In the rows, 128 means zero.
Rotation paths and how fast each direction turns (degrees each step)
Each turn is a multiple of 5 degrees from 10 to 175, or 0.
Each row of a path follows its step; steps can be skipped.
Rotation 1:
step 0: [138 134 133 125 127 128 125 113 127 126 127 118 126 124 127 126 134 125
 128 126 121 130 140 129 128 135 135 123 127 130 132 127 128 139 127 134
 116 119 131 126 127]
step 1: [124 135 129 133 122 125 130 130 129 125 125 138 122 131 123 132 132 126
 129 130 126 121 129 128 139 132 128 128 137 121 139 126 126 139 121 140
 136 123 121 124 128]
step 2: [136 132 127 127 130 130 124 139 124 130 131 125 137 129 131 124 118 126
 136 140 127 136 119 124 136 132 132 124 132 123 126 127 137 128 128 131
 131 129 114 125 125]
step 3: [138 124 146 135 130 125 130 126 127 132 123 124 135 128 128 127 123 138
 134 128 118 129 131 123 123 122 130 124 125 127 133 130 127 121 124 124
 120 117 123 130 126]
step 4: [124 139 129 133 137 136 137 121 131 130 123 139 125 127 127 135 132 135
 129 127 117 131 123 124 129 133 124 132 126 129 140 133 132 137 130 126
 123 127 131 135 129]
step 5: [125 132 130 126 124 134 125 130 120 128 132 123 130 117 133 130 129 133
 128 131 136 132 129 127 140 127 128 141 135 123 125 130 137 141 119 128
 119 132 124 131 130]
step 6: [126 124 135 135 128 128 133 137 127 124 134 118 138 138 138 128 136 129
 127 128 132 134 136 126 129 131 133 125 125 130 132 131 123 129 117 138
 130 122 122 133 131]
step 7: [131 131 127 137 130 132 132 122 121 120 127 129 131 130 130 140 127 131
 127 122 121 127 120 128 133 133 145 121 132 133 127 129 130 122 139 133
 130 122 125 131 133]
step 8: [134 121 131 121 122 131 132 134 130 121 133 132 121 125 118 132 128 137
 137 127 123 127 124 132 135 119 136 138 129 130 133 127 142 129 124 125
 129 126 127 134 124]
step 9: [131 127 129 127 135 134 133 133 124 129 129 129 136 121 124 123 137 123
 140 118 124 146 133 129 129 129 130 126 119 127 129 127 129 135 118 125
 131 129 129 123 126]
step 10: [130 130 126 130 122 140 135 122 124 122 109 124 134 122 124 131 130 131
 122 119 133 125 129 122 128 135 129 124 132 122 127 133 121 127 120 129
 129 123 121 129 125]
Directions:
[127 129 127 130 128 132 128 128 127 127 125 130 125 129 129 131 127 129
 128 128 125 125 129 128 131 129 127 127 128 126 128 129 125 127 130 130
 128 128 130 129 126]	115
[129 127 128 127 128 130 127 126 132 127 126 124 127 127 129 127 127 126
 130 132 129 128 127 129 130 126 128 129 129 128 124 127 130 128 128 127
 127 125 129 132 127]	130
Rotation 2:
step 0: [126 129 133 133 116 123 121 140 133 118 119 123 141 127 136 126 135 128
 129 129 132 129 120 127 129 132 124 131 126 133 129 121 134 124 120 125
 132 129 120 131 127]
step 1: [113 132 123 128 120 124 125 133 128 122 134 121 128 126 134 139 131 125
 129 139 127 124 129 127 132 128 130 133 136 126 123 125 127 128 132 123
 121 125 142 135 124]
step 2: [125 131 136 127 129 132 126 132 136 132 123 120 114 130 131 127 134 124
 126 137 128 122 133 133 122 118 135 136 130 127 126 133 136 141 127 129
 120 130 125 126 133]
step 3: [134 119 129 128 129 135 127 133 123 123 127 126 132 127 124 132 116 128
 135 133 142 122 138 131 131 121 124 136 132 129 127 129 129 135 133 138
 132 127 126 117 127]
step 4: [133 132 124 131 123 122 135 136 118 123 123 123 127 133 131 136 130 132
 134 121 140 134 130 126 128 135 131 132 120 123 132 129 130 125 122 140
 122 134 119 134 127]
step 5: [121 125 115 130 116 127 127 123 125 137 118 131 132 130 130 131 122 138
 127 138 129 133 124 125 122 131 136 133 135 128 134 118 127 130 127 126
 124 131 130 133 122]
step 6: [138 133 123 135 135 127 131 133 130 131 140 128 123 127 135 130 121 137
 121 136 126 128 122 126 123 119 137 130 127 122 125 127 138 132 130 115
 123 132 127 127 127]
step 7: [131 127 134 129 127 135 131 131 115 132 128 132 128 118 124 125 133 129
 126 133 123 125 117 119 130 119 128 137 126 125 126 132 133 133 136 138
 137 129 128 120 125]
step 8: [127 133 128 131 131 117 121 129 122 125 124 137 125 130 117 126 129 141
 137 126 138 123 124 130 141 125 126 127 125 120 127 137 133 126 123 132
 132 128 129 132 127]
step 9: [128 132 119 125 117 132 127 125 124 123 124 129 127 125 128 129 132 135
 128 128 126 132 119 136 132 115 119 124 129 127 144 125 120 128 122 126
 122 125 125 136 131]
step 10: [130 129 124 127 134 117 125 131 135 130 136 134 143 126 135 129 136 129
 124 135 131 126 121 137 123 127 124 134 132 136 136 128 133 137 132 122
 127 130 127 133 130]
Directions:
[126 128 125 131 130 127 128 127 131 130 130 124 128 129 129 127 129 127
 128 130 128 128 124 127 124 127 127 129 128 128 128 127 128 128 130 128
 126 128 132 126 129]	80
[127 129 131 128 127 127 128 126 126 129 127 125 129 130 125 125 129 131
 128 130 129 129 129 130 128 128 133 124 130 126 128 128 127 130 128 128
 127 126 129 129 129]	110
Rotation 3:
step 0: [126 133 123 144 133 119 127 128 125 121 124 139 129 123 124 126 117 126
 118 133 126 139 126 131 120 136 131 121 129 129 129 133 134 126 127 132
 129 123 125 125 131]
step 1: [132 129 124 139 136 124 131 119 125 135 115 122 131 116 128 129 121 125
 135 129 124 138 134 127 123 128 136 119 135 124 127 129 130 125 127 134
 129 132 124 119 130]
step 2: [118 136 126 135 129 120 129 123 125 129 115 120 123 124 121 118 118 130
 132 125 127 129 129 130 127 125 137 131 127 132 132 138 129 117 120 129
 123 132 128 126 122]
step 3: [119 135 130 129 129 120 140 128 125 130 126 121 131 122 126 128 115 130
 131 119 124 140 129 130 127 127 136 130 134 131 125 122 133 127 128 119
 129 121 132 124 115]
step 4: [124 132 124 125 126 126 132 124 114 137 130 112 128 138 130 126 118 136
 134 121 130 137 120 128 129 133 130 124 133 130 134 125 130 121 127 130
 135 130 125 127 122]
step 5: [111 132 127 133 123 119 125 133 119 129 130 130 124 134 131 130 114 132
 117 122 131 138 121 123 128 132 124 123 125 130 129 123 136 126 127 126
 130 132 124 125 129]
step 6: [123 127 122 134 133 129 124 121 121 143 129 121 130 124 136 130 119 129
 119 129 124 142 128 123 131 137 129 122 127 124 125 122 133 132 132 127
 127 128 128 123 138]
step 7: [121 128 124 135 136 126 121 124 123 139 126 129 126 130 123 114 121 130
 120 129 132 132 126 131 127 139 132 122 122 126 127 138 126 123 122 133
 125 124 124 117 135]
step 8: [126 130 138 133 132 124 132 128 133 132 121 130 130 121 123 121 120 122
 125 125 124 142 132 125 124 136 133 117 123 129 120 127 129 128 125 131
 119 123 126 115 124]
step 9: [136 132 131 128 130 128 125 123 120 134 117 118 133 126 129 116 122 129
 135 132 120 138 122 127 128 131 136 120 129 134 133 131 130 123 121 131
 118 124 127 127 120]
step 10: [124 138 131 132 127 117 124 135 121 123 124 130 135 129 129 121 115 130
 129 129 132 134 123 131 124 127 131 126 137 132 132 131 137 125 124 122
 120 127 121 121 115]
Directions:
[129 130 124 128 128 128 125 130 129 127 128 128 124 129 126 125 131 129
 126 125 127 127 128 131 130 128 129 126 128 130 130 129 130 126 127 128
 128 127 126 129 128]	145
[128 129 131 130 127 128 130 127 130 125 131 128 128 125 129 128 128 127
 127 127 127 130 130 129 129 127 130 127 128 129 128 122 131 129 128 127
 129 127 129 127 130]	140
[124 130 125 126 128 127 130 129 126 129 129 126 127 129 127 131 128 128
 130 126 130 126 130 125 128 128 129 129 127 130 130 127 128 128 130 126
 130 128 131 127 129]	40
Rotation 4:
step 0: [132 131 130 141 128 138 124 127 124 129 133 125 125 131 128 136 136 126
 124 130 132 127 126 121 125 122 133 135 133 127 125 130 124 128 129 138
 137 137 131 115 126]
step 1: [122 133 126 125 134 132 134 129 126 128 124 119 131 130 142 128 121 133
 124 126 136 130 127 128 134 130 134 121 119 127 122 132 128 120 126 120
 135 124 138 126 133]
step 2: [126 130 124 122 120 132 126 129 121 136 138 134 129 131 134 131 129 127
 135 128 125 130 132 131 127 118 117 128 129 128 135 121 131 133 120 130
 132 119 123 131 140]
step 3: [131 125 133 136 137 121 127 136 135 130 130 125 119 121 136 126 129 123
 128 130 129 123 127 126 122 124 132 135 136 133 129 114 128 132 129 125
 130 130 133 116 127]
step 4: [122 129 133 125 124 131 129 122 126 122 126 124 132 118 130 121 135 128
 131 136 126 134 117 132 134 133 130 127 117 123 129 128 132 119 128 130
 127 132 138 121 138]
step 5: [119 128 118 114 127 141 122 134 124 124 125 135 123 130 134 127 133 127
 136 119 126 125 127 123 126 124 129 135 130 132 126 126 134 130 126 128
 127 124 127 135 124]
step 6: [138 137 128 130 130 127 123 132 137 133 130 121 134 123 126 132 130 129
 130 132 131 122 120 128 127 126 144 125 132 134 128 119 124 134 130 132
 128 127 120 131 135]
step 7: [130 130 118 124 121 124 134 133 126 127 122 126 130 125 129 128 125 125
 131 132 113 124 128 130 141 129 128 128 124 126 127 133 122 124 134 130
 134 130 136 114 129]
step 8: [118 125 136 114 127 136 124 127 125 138 136 128 129 137 132 119 127 121
 128 129 125 128 132 130 132 123 135 125 133 129 131 126 124 123 127 130
 120 123 129 132 119]
step 9: [126 124 132 139 125 130 121 133 131 131 129 116 128 133 125 133 133 127
 129 131 123 122 119 116 128 120 126 128 133 124 120 126 132 129 130 122
 130 131 116 128 135]
step 10: [127 126 125 127 115 114 128 135 134 129 120 125 128 121 132 127 132 130
 125 123 132 134 128 129 130 123 136 127 121 130 128 137 122 119 120 124
 132 122 135 124 126]
Directions:
[126 129 126 127 126 127 126 130 126 125 128 128 131 128 127 124 129 131
 125 127 127 128 129 131 127 126 125 126 127 129 129 128 128 128 130 128
 129 126 130 128 128]	125
[131 131 129 131 127 127 125 129 131 128 126 128 128 128 129 128 128 127
 127 127 130 128 126 128 127 129 127 129 131 127 129 128 130 124 132 130
 130 126 125 125 128]	115
Rotation 5:
step 0: [118 124 128 121 124 136 132 133 135 136 121 137 129 122 135 130 136 130
 132 138 137 131 126 121 128 120 127 126 128 133 127 123 128 132 122 131
 134 134 135 122 130]
step 1: [137 127 127 135 126 130 141 137 133 129 124 121 128 119 131 132 117 131
 131 132 133 131 126 129 138 123 130 126 124 126 133 120 117 128 131 128
 127 136 125 128 136]
step 2: [135 133 131 129 127 122 137 113 135 136 137 124 130 133 127 137 130 138
 131 120 138 129 127 128 125 124 122 129 127 122 134 125 125 122 126 134
 128 131 132 127 128]
step 3: [127 127 132 124 120 136 131 125 131 128 132 132 123 133 128 132 120 135
 123 126 130 140 113 139 128 130 133 130 126 132 125 133 130 118 125 129
 134 123 124 125 123]
step 4: [134 136 137 123 125 126 129 137 129 128 130 129 133 134 117 127 129 135
 122 122 127 129 134 135 131 127 135 137 124 128 117 134 123 133 132 119
 129 136 124 121 122]
step 5: [132 124 127 125 124 128 116 138 118 131 140 127 123 137 128 119 138 132
 126 123 134 130 131 129 130 123 126 132 134 124 135 130 130 123 133 125
 124 126 118 130 128]
step 6: [125 128 121 128 134 130 118 138 129 127 130 129 139 141 123 125 122 124
 120 132 131 130 123 123 124 141 121 127 131 133 125 128 128 122 129 134
 120 130 130 127 128]
step 7: [122 120 119 120 135 125 127 135 124 122 124 120 135 126 135 131 132 135
 120 132 132 125 129 131 126 124 132 128 130 130 124 124 132 139 129 127
 122 124 139 127 120]
step 8: [126 129 139 121 129 131 127 137 120 125 125 126 130 120 133 131 131 126
 132 135 134 121 124 119 135 132 125 133 128 130 141 118 124 127 123 125
 128 123 135 122 132]
step 9: [133 135 124 129 130 129 136 127 128 129 136 130 127 120 134 130 116 128
 133 135 120 128 130 131 123 129 127 133 130 125 135 112 129 127 136 137
 119 131 132 124 128]
step 10: [127 130 131 125 124 135 130 112 134 131 138 128 127 125 127 129 129 131
 126 139 134 132 129 126 131 121 128 129 129 133 128 127 127 138 120 143
 131 128 129 122 123]
Directions:
[122 128 129 128 129 129 128 128 129 128 130 126 128 123 129 129 127 126
 128 130 129 128 128 125 127 127 129 127 127 127 130 125 128 129 130 128
 128 131 130 130 127]	40
Rotation 6:
step 0: [131 134 119 123 140 136 131 127 128 131 128 133 136 126 123 124 123 134
 132 124 125 131 128 119 124 120 129 128 126 120 121 119 122 127 131 127
 122 132 126 128 130]
step 1: [136 124 126 126 130 126 129 128 121 129 123 124 128 139 126 121 135 126
 134 129 132 135 122 129 126 120 136 128 133 124 123 129 125 129 130 127
 116 139 126 136 124]
step 2: [119 126 131 127 128 133 130 125 130 142 125 123 138 130 125 125 130 126
 132 132 131 128 119 132 121 126 131 133 137 134 122 133 129 135 134 134
 134 132 130 135 128]
step 3: [123 137 132 133 123 131 132 129 122 134 131 132 131 130 117 126 120 128
 131 136 133 138 132 124 126 128 119 123 134 125 125 134 125 132 125 122
 131 129 135 133 121]
step 4: [131 138 131 122 125 133 129 120 121 131 125 121 134 135 126 123 127 142
 131 127 129 134 130 119 136 127 124 130 132 123 132 122 124 131 133 129
 129 124 127 120 126]
step 5: [124 129 129 113 128 134 137 121 120 125 124 126 124 120 126 121 130 134
 130 129 124 135 122 127 124 122 133 130 125 122 134 131 124 127 125 126
 128 141 126 128 131]
step 6: [129 124 123 121 131 120 138 127 128 133 125 129 129 129 119 125 138 131
 133 135 130 128 116 129 133 125 124 125 133 131 130 133 141 125 131 125
 128 132 133 133 129]
step 7: [126 131 125 131 124 134 133 125 130 133 132 120 134 119 118 125 134 118
 130 128 132 133 129 127 130 129 128 131 135 131 125 132 131 122 138 116
 136 128 129 124 122]
step 8: [129 124 127 131 126 126 127 126 121 131 134 117 136 122 127 123 128 128
 131 130 132 135 124 120 134 134 123 123 134 123 133 128 123 133 114 123
 134 125 125 122 125]
step 9: [132 130 128 117 132 121 126 127 132 131 129 127 134 123 128 124 133 141
 133 126 129 138 132 126 117 129 129 126 126 132 135 124 126 129 125 128
 135 132 129 114 126]
step 10: [131 132 123 121 126 118 129 123 128 124 122 123 130 119 124 127 134 133
 134 130 127 135 133 137 126 124 126 135 129 131 128 131 130 118 117 125
 121 129 130 135 131]
Directions:
[125 131 128 128 128 128 128 129 129 130 127 124 128 128 129 130 130 129
 129 125 128 127 128 131 128 126 128 133 126 129 129 129 127 129 131 126
 128 127 128 126 127]	140
[127 125 129 129 128 129 124 130 125 129 127 128 129 127 125 131 126 131
 126 130 129 128 131 128 127 128 128 129 129 128 132 128 127 126 128 130
 129 128 128 126 125]	70
Rotation 7:
step 0: [122 127 123 129 120 127 133 131 136 121 135 123 132 134 128 132 126 127
 129 122 132 120 124 120 129 127 132 139 124 125 121 120 133 122 130 134
 138 127 127 127 119]
step 1: [125 120 121 123 137 124 127 126 135 132 134 131 130 138 121 131 134 126
 128 130 129 119 125 124 121 117 134 126 124 123 121 126 129 119 128 125
 125 126 130 133 120]
step 2: [119 125 135 125 130 127 134 124 128 133 133 131 131 139 120 132 139 132
 137 129 125 136 128 125 124 123 126 137 129 130 118 124 127 131 124 134
 123 127 136 129 127]
step 3: [125 127 134 132 124 126 129 123 128 130 132 131 128 129 127 129 131 128
 129 130 126 132 115 121 136 120 135 130 133 123 118 114 131 130 123 133
 124 133 116 131 132]
step 4: [124 123 127 133 126 120 138 119 131 129 136 131 122 136 133 131 120 131
 127 127 120 121 126 130 128 128 126 131 137 126 118 123 137 130 131 128
 127 129 122 126 118]
step 5: [127 132 124 135 123 118 132 117 129 131 129 135 123 138 120 131 133 129
 128 120 127 125 133 121 127 120 131 129 124 125 124 134 131 127 125 129
 137 126 125 134 121]
step 6: [116 127 123 123 124 121 130 131 130 131 124 124 130 139 122 138 129 131
 125 130 122 127 123 127 129 125 137 140 122 124 125 125 128 129 129 134
 138 130 130 133 130]
step 7: [113 124 123 129 133 125 129 124 136 130 136 129 133 133 122 137 133 120
 131 134 130 127 121 120 130 133 132 123 128 123 126 119 125 126 126 129
 127 132 125 128 121]
step 8: [124 125 127 131 132 126 134 120 126 139 133 122 125 137 127 129 130 129
 136 128 126 130 129 130 122 124 131 125 122 131 113 118 126 130 120 127
 125 133 128 120 122]
step 9: [131 120 126 138 130 125 129 125 130 132 125 133 124 135 123 126 134 129
 129 124 112 138 126 119 134 123 130 127 130 130 119 120 133 130 125 135
 132 125 124 127 129]
step 10: [124 121 127 135 124 122 139 126 134 126 128 121 131 134 131 138 124 126
 124 116 127 131 121 127 130 129 128 132 130 127 119 127 136 127 125 134
 130 127 119 136 127]
Directions:
[128 125 128 128 131 127 127 131 129 128 128 131 128 129 128 128 128 129
 127 131 122 127 129 129 128 130 128 128 131 129 130 127 129 129 131 129
 128 128 131 127 127]	145
